Each run below is a few steps of one of 6 hidden systems, one row a step.
path 1, Z_565:
[[-33 -33  29  -3  28   4 -18 -10  93   3 -30   6   5  48  47   1  -8  -6
  -57  -9  10 -41]
 [-19 -11   4 -15  62  47   8  49   9 -12  25   1  -9  64 -16 -20 -38  22
   -4  10  13 -71]
 [-55  40  44 -21  16  18  17 -30 -27 -11  21 -55 -20  27  18 -14   9  73
   13   7 -16 -37]
 [ -3  76 -24 -32   5 -35 -16   5 -32  25 -25 -30  17  37  -5  15  -3  65
  -32 -37  40   4]
 [-28   9  18 -51  11 -30  -6  56 -62  36  13 -40  -3 -23  28  -1 -23 -28
   14 -50  36  36]
 [  3 -21  26 -30  20  38   5 -30 -46  74 -15  13  37 -34  -4  31  51 -13
   34 -37  22  14]
 [  0  47  57  -2  18   2 -21 -15  44  23 -33  34  42  24   0  -7  36 -64
   35   4  32  40]
 [-32 -52  40  -9  27   6 -21  -2  85  17 -28  14  14  22  50   4  -1 -41
  -39 -20  15 -23]]
path 2, Z_713, 8 rows:
[[ -7 -29  12 -27  52  13 -24  66  -9 -18  -6  -5  22  41 -46 -40 -42   0
   -4  12  34 -56]
 [-66  20  58  -7  12  39  20  -4 -22  13  14 -18   4  -2  72   3  40  47
  -19   0 -29 -26]
 [ 16  77 -21 -24  36   4   9 -35  32  35   1  -1 -18  76 -19  34 -16  14
   24 -30  37   2]
 [-44 -37  44 -54  14 -49 -27  14 -17  -8 -12 -76  -5  -4  -5 -39 -42  -7
    6 -19  35  -8]
 [ -9 -10  20 -22  40  58  -2  24 -45  61 -20  30  58  -2  16  21  49  26
  -20 -24  22 -30]
 [-28  79  55  -6  30  10  17   8  24   3  35  -2 -20  43  23 -12  -7 -45
   61   3   7  29]
 [-21 -59  19 -41  18 -16 -18 -67  63  36 -32 -36 -13  13  11  18 -12  -9
  -11 -44  28 -16]
 [ -4 -24  15 -20  62  39 -15  71 -14  -7  -3  19  37  37 -35 -31 -21  -4
   -4  15  31 -58]]
path 3, Z_713, 8 rows:
[[  7 -27   6  27  -2  45  -8  54 -41   4 -19  56  65 -34  14  -7  52   8
  -41  21 -14 -18]
 [  2  74  -1  39 -14  19  36  -9  36 -10  49  29 -39  21  42  18   7 -28
   30  14 -37  38]
 [ 17 -56 -31 -11 -20 -43 -12 -74  52  -6 -19 -39 -41   0 -37   9 -38  -2
    3 -15   9  -2]
 [ 11 -42 -13   4   4   6 -26  65 -49 -34 -25  13  50 -16 -44 -41   1  26
  -38  33   8 -40]
 [-22  65  10  33 -28  25  31  17 -30  -1  33  22  -2 -18  68  14  47  24
  -12  13 -46  22]
 [ 38  30 -51  -4 -17 -35  10 -64  33  19   9 -11 -49  20 -28  35 -26 -15
   32 -26  13  41]
 [  5 -78   5 -22 -15 -47 -39  22 -32 -29 -30 -34  24 -39 -55 -45 -23 -14
   -3   7  23  -4]
 [  1   6   8  30  -7  47   8  44 -40  14  -5  60  56 -33  36   8  67   9
  -31  16 -23  -1]]
path 4, Z_397:
[[ 21 -92  -2  23  -1   5 -16 -21  55 -41 -16  17  -2  -8 -48 -29 -17 -31
    1  38 -12 -32]
 [  5  -6 -20  48 -14  42   8  33 -10 -47   7  39  20   1   1 -19  22  49
  -48  56 -45 -47]
 [ 10  64 -56  31 -44 -30  23  -2   3 -39  31 -14 -51  14  14   9 -23  43
  -17  13 -34  20]
 [ 38 -33 -53 -16 -38 -53 -12 -45 -27  -8 -19 -44 -18 -26 -63   5 -26  30
    1 -16  15  14]
 [ 10 -21   9  -6 -22  -9 -17  35 -97  -7 -20  -5  52 -65 -37 -30  29  10
    7  16   4  15]
 [ -1  45   6  24 -46 -10  10  19 -28  20  12  26  13 -51  59  19  44 -30
    0  -9 -24  67]
 [ 44  -4 -25  13 -17 -24  -6 -30  54  20  -5  31 -15  -8 -14  26  -8 -85
   36 -15  16  60]
 [ 18 -94  22  22   1  17 -17  -1  41 -29 -18  29  21 -26 -35 -36   3 -53
   10  40 -10 -18]]
path 5, Z_397, 8 rows:
[[-27 -91  14 -23   8  31  27 -24 -24  28  28 -31 -30 -46  25  16  -4  -5
   17 -28 -19 -19]
 [ 15  69  28   7  34  48   3 -27 -12  19 -18  36  44  38 -33   2  55  18
   37  21  14  -5]
 [-50  21  47 -11 -10 -61 -24  20  56 -25 -11 -36 -14  16  56 -33 -29 -32
  -29  -6  12  19]
 [ 27 -61 -63 -13  33  35   7  13   5  51   3  27  -5  12  -3  51 -20   3
  -29 -45  17 -35]
 [-20  21  54  -3  30  42  25  -5 -32 -30  39 -22 -16  17 -35 -41   1   7
   79  41 -16 -20]
 [-34  29  24   0 -21 -26 -18 -54  41  13 -47 -16  19  17  50  12  37  52
  -63 -12   2  -3]
 [ 21  18 -46 -29  31 -27 -18  82 -16  11  10   3  -3  38 -23   2 -64 -24
   -9 -32  49   3]
 [-34 -74  34 -20   4  34  29 -35 -36  17  32 -40 -33 -46  19   1   9   5
   40 -10 -30 -18]]
path 6, Z_565, 8 rows:
[[  1 -38   6  -5  33  76  41   9 -50  18  54   9 -21 -17 -19   4   3  -8
   64   9 -21 -26]
 [  0  63  35  11 -20  -8  -2 -90  19 -10 -33 -13  14  15 -22  -6  48  35
   29  25  -5  19]
 [ -3  12 -22  -5 -21 -71 -40  53  42 -13 -34   2  21  17  27  -6 -30 -12
  -77 -19  29  17]
 [-11 -71 -13 -15  27  45  25  58 -39  21  51   7 -24 -28  17  10 -30 -23
   14 -19 -13 -25]
 [  9  34  27  10   8  45  25 -81 -16   5   2   0   2   8 -44   3  46  29
   71  28 -18   0]
 [ -5  55  10   4 -33 -74 -40 -12  54 -23 -51 -11  22  25  15 -15   5   2
  -44   2  20  31]
 [ -8 -69 -35 -15  10   0  -4  86 -10  16  17  10  -5 -14  34  11 -44 -25
  -48 -34   6 -20]
 [  5 -13  15  -1  28  74  41 -29 -43  14  43   5 -16  -9 -32   2  19   3
   78  17 -23 -21]]
path 7, Z_720, 8 rows:
[[ 24  35  -9  40 -52 -57 -16  -2  55 -46 -12  21  -5  -6  -1 -17  -5 -50
   -3  28 -12  58]
 [ 40 -78 -74  23 -32 -24 -16  20  28  -6 -18  28  -3 -26  -3  22 -24 -10
  -65 -10  -8 -10]
 [ 38  -8 -45  46 -21  26  23  29 -29 -57  41  26 -20 -16 -43 -22 -15   7
   20  55 -44  -9]
 [ 10  28 -19  45 -70 -30   0 -52  18 -33 -20   8   1 -31  17   6  38  38
  -34  29 -41  30]
 [ 44  13 -81   0 -37 -67 -21  32 -17 -13 -14  -5  -5  -6 -35   7 -43   9
  -36 -17  21  31]
 [ 14 -62 -24  17 -51 -10  14  25 -50 -23  34  -2 -21 -81  -1  -8  -9 -25
   13  11 -38  26]
 [ 54  33 -38  39 -38  16   4 -14 -35   6 -21  58  37 -32 -29  18  56  12
    2  21 -16  34]
 [ 29  25 -19  25 -46 -71 -20  16  41 -36 -14  13  -3 -10  -7 -17 -19 -60
   -3  15   3  67]]
path 8, Z_961:
[[ 17  81 -21  -2  -1   4  27 -73  16  22  18 -13 -38  37 -11  36   6  29
   44 -13   0  21]
 [-25 -37  23 -51  -9 -66 -36 -25  -3  10 -43 -71   6 -14 -13 -14 -24   5
  -11 -36  40  10]
 [-18  -8  17 -12  18  25  -6 100 -78   7   9  16  44 -23  15 -23  10   2
  -19   2   7 -17]
 [ -2  60  28  20  15  54  41 -29  15  30  36  38 -15  17  34  25  39 -31
   58   7 -22  25]
 [ 21 -21   2 -26  17 -32 -27 -64  74  24 -45 -10   1  34 -38  10 -17 -33
   14 -28  48   5]
 [-26 -54  21 -10  16 -15 -27  80   2 -43  -7 -13  15   4  -7 -55 -42  -9
  -36  19  11 -41]
 [-11  17  -5  36  14  78  41  14   0   0  38  44  -9  15  46  17  30  38
  -18  23 -49 -40]
 [ 20  58 -32  -8  -1 -19  12 -82  41  12   1 -23 -43  52 -27  30 -14  28
   30 -19  13  14]]
path 9, Z_961, 8 rows:
[[-52  61  45 -24  11 -25  11  -7  36   7  28 -43 -41  33  59   0 -26 -23
   20 -23   9  25]
 [ -7 -67  -1 -50  51  27  -9  -1 -12  61 -15 -12  11   7  -8  22 -13   8
   -7 -51  42 -43]
 [-29  51  55 -12  45  26  -1  42 -23 -33  21 -14  10  44 -26 -50 -10   2
   45  36  11 -23]
 [-42  16  42  -4  24  26   4 -37  63  42 -18   9   8  30  75  29  35  13
  -31 -29   6 -16]
 [ 13  17 -37 -39  51  -8  -4  37   9  17  18 -13 -25  62 -36   6 -68 -12
   12 -34  50 -17]
 [-68 -46  77 -22  27  26   9 -13  -2 -16  17 -51 -15  -3  24 -34  -1  17
   17  14 -16 -49]
 [  3  64  -8  -9  43  39   0   6  -2  36 -23  29  40  60   0  22  29  56
  -32 -13  28 -36]
 [-44  51  28 -31  15 -32   8   5  31   5  35 -53 -52  38  40  -4 -46 -22
   25 -27  16  22]]
path 10, Z_942 (8 x 22):
[[-27 -20  -7 -44   3 -11   0 -11 -20  68  -7 -33  -3 -16  52  49   2  22
  -30 -74  24   4]
 [ 18  10  14 -38  35   8  -9  29 -70  24   5 -10  26  -2 -66 -15  -4 -25
   68  -9  42  15]
 [-46 -15  98  -4  -2   4 -19 -18  20   9 -36  -5  44 -25  42 -27  50 -32
    6   9   1  11]
 [ 31  25 -23   8  38  36  -3  32  47  45 -14  74  28  45   8  32  11 -40
  -17 -18  31   0]
 [-29 -31  38  -8  40  27  22  -5  52 -17  47 -18 -51  32   9 -20 -42 -46
   51   9 -11 -23]
 [-10 -17   9   0  34  43  -9 -31  21  -8 -29   2  24  42 -20  -6  22  75
  -40  22  -2 -80]
 [-28 110   4  -2   8 -20   8  46  -4 -27  25 -18 -17  54  29 -12 -24  25
   -7   7   2   8]
 [-36 -27  -8 -44   7  -7   9 -21 -18  54   7 -55 -26  -6  49  36 -14  38
  -26 -65  11 -16]]
path 11, Z_720:
[[ -2 -61  10 -49  33  -3 -15  47 -62  20   2 -28  14 -24 -40 -18 -31 -27
   31 -27  38  -9]
 [-23   9  63  16  13  62  20  15 -30  17  16  36  35 -30  36  -7  64 -20
   33  20 -23   3]
 [ 15  73   5   3  21  -2  -8 -33  76  34 -25  37  11  60  11  29  15 -33
    5 -16  32  24]
 [-15 -77  13 -22  27 -20 -16   0  65 -15  -4 -27 -25  19  -9 -20 -58 -44
   -4 -11  25 -29]
 [-19 -47   8  10  31  75  16  24 -22 -12  13  16  15   7  -2 -12  16  53
  -26  29 -28 -78]
 [-23 112  18  14   2   6  22 -21   8 -16  22 -13 -20  54  24  -1  13  48
   12  16 -18   5]
 [-21 -10  -9 -43 -11 -62 -16 -48  20  25 -24 -69 -25   7  13  20 -30  20
  -21 -53  30  11]
 [ -8 -51   6 -42  29  15  -3  51 -93  14  13 -31  15 -29 -38 -21 -16  11
   28 -14  24 -23]]
path 12, Z_942 (8 x 22):
[[ 20 108 -36  12   4  -1   2  24 -14  -7  -5  21  16  56 -11   6   9  51
  -27  11   9   0]
 [-45   0  12 -35 -13 -48   8  -7   4  14  27 -69 -59  -9  57   9 -40 -10
    1 -45   3  25]
 [ 24 -44 -25 -33  24  20 -10  10 -75  38 -23  -7  41 -20 -54   8  12  37
    0 -24  32 -28]
 [-24  59  74   4 -12 -10  -3  21 -29 -18   2  -6  28 -21   9 -40  32 -36
   50  29  -4  50]
 [  5 -29  -1  -1   2   6 -11 -28  60  62 -35  39  21  -1  48  50  28 -33
  -38 -44  17   8]
 [ 30 -14 -14  -5  44  26   5  42  12 -12  31  23 -16  32 -54 -18 -47 -61
   59  17  19  -8]
 [-48 -44  62  15   4  34   7 -42  40 -31  -9 -13   2   0  28 -26  31  30
  -12  38 -37 -50]
 [ 26  90 -49  16  11   7   1  17  21   0  -8  38   7  67  -2  22   1  43
  -40   1  12  -8]]

Name the system that made each run.
path 13 (2 x 22):
[[ -6  -7  -2 -37   8 -25   5 -23  30  61   5 -16 -27   1  36  44 -22 -54
   18 -69  34  42]
 [ 13 -80  25 -23  45  41  -8  -8 -18  17 -11   5  22 -10 -62 -19   0 -32
   48   4  22 -30]]
 | Z_720
path 14 (2 x 22):
[[-21 -20  33 -29  30  27 -19 -48  -6  46 -50  -6  49  13  -4   9  47  51
  -21 -18  26 -45]
 [-22  85  29 -15  41  -2  -8  71   2  -5  14   7  12  58  17 -22 -21 -23
    6  -2  31   4]]
 | Z_713
path 15, 2 rows:
[[-17  18  56 -35  14  -8  -6  27 -51  28   9 -16  16 -29  -1 -15  13 -59
   68 -17  29  53]
 [  1 -24  40  -8  20  31 -12  -9  25  60 -30  46  49 -12  27  24  48 -60
   10 -23  24  20]]
 | Z_720
path 16 (2 x 22):
[[ -3   6  20   8 -31  -7  18 -99  -1 -22   1 -42 -28 -17 -29  -7  23  38
   51  23 -29  13]
 [ -1  19  -1 -24 -15 -58 -48  24 -34  -2 -58 -24  56  -4 -22 -20   9  37
  -50 -12  41   8]]
 | Z_720
path 17, 2 rows:
[[ 34   7  20  10  21  30  10 -32  36  20   2  44   5  13 -38   7  17 -76
   78  10  12  32]
 [-24 -48  55  24  -3  -1 -24 -16  81 -37 -32  12  22   4  19 -35  15 -35
  -23  39 -12 -19]]
 | Z_397
path 18 (2 x 22):
[[-19 -10  45 -25  29  25 -22 -29 -31  21 -46 -12  58   9 -25 -15  48  56
  -12   5  24 -45]
 [-27 107  23  -7  15 -20  -5  62   6   0   8   7  10  46  47  -9  -8 -14
  -11  -7  21  29]]
 | Z_961
path 19, 2 rows:
[[ -4 -53  31 -25  33  42  15  15 -38  44  25   7  -1 -33  -3   7   4 -61
   65 -23  11  12]
 [  4  -6  61  12  26  43 -12 -50  36   7 -38  31  47  16 -33 -19  54 -18
   38  33   9 -13]]
 | Z_942
path 20:
[[-11 -26   1 -44 -22 -79 -39  -5 -16  16 -44 -55  11 -24  -2  -5 -20   2
  -28 -46  43  28]
 [  3 -40  -3 -17  18  34  10  85 -82  24  27  17  20 -43  -4  -5  -3 -28
   15 -14   6   2]]
 | Z_720
path 21 (2 x 22):
[[-21 -16  52  10  25  55  -9  30 -12   8 -27  41  68  -5  18 -16  59   9
  -24  26  -5 -35]
 [-21  80   0  19   4   1  26  32  45  -8  42  19 -34  45  67  15 -18 -20
  -12  -1 -17  23]]
 | Z_397
path 22, 2 rows:
[[  3 -58 -42  27 -14  26  13  76 -29 -17  30  35  -1 -33  29   1 -10   9
  -51  10 -37 -28]
 [ 34  59 -39  43 -25  30  42 -44  -5 -12  37  25 -34   5 -13  26  18  24
   36  26 -44  20]]
 | Z_720
path 23, 2 rows:
[[ 27  -6 -54  16  18   4   9   5  63 -34  21  14 -46  57 -31   3 -60   4
  -11  15  -2 -37]
 [-25 -46   4  18 -25   1   9 -41   2 -54  11 -42 -32 -18  -1 -25  -4  67
  -23  35 -48 -46]]
 | Z_720
path 24:
[[-27 -69  24 -24  22  14   5 -72  62  39 -12 -23 -22   7  29  27   0  -4
   -3 -38   6 -26]
 [ 23  26  -9  -5  44  22 -16  52 -19 -25  -9  21  33  52 -74 -33 -19  15
    9  29  31 -36]]
 | Z_942
path 25, 2 rows:
[[ 52 -25 -47  27 -14  15  -2  15 -46 -43   0  21  15 -19 -84 -25  -1  22
   14  48 -14 -17]
 [-14  35   3  45 -67 -24  18  -7  -6 -42  21  -7 -19 -41  43 -13  24   8
   -7  32 -56  41]]
 | Z_565
path 26 (2 x 22):
[[  3  68   5 -34  56  23   8  41 -36  22  22  -4   3  54 -35  -4 -22  -2
   51 -13  42  -3]
 [-61  -2  73 -39   1 -18  -8 -46  -9  31 -20 -62   4 -19  45  -4  28  14
    9 -30  11  10]]
 | Z_565
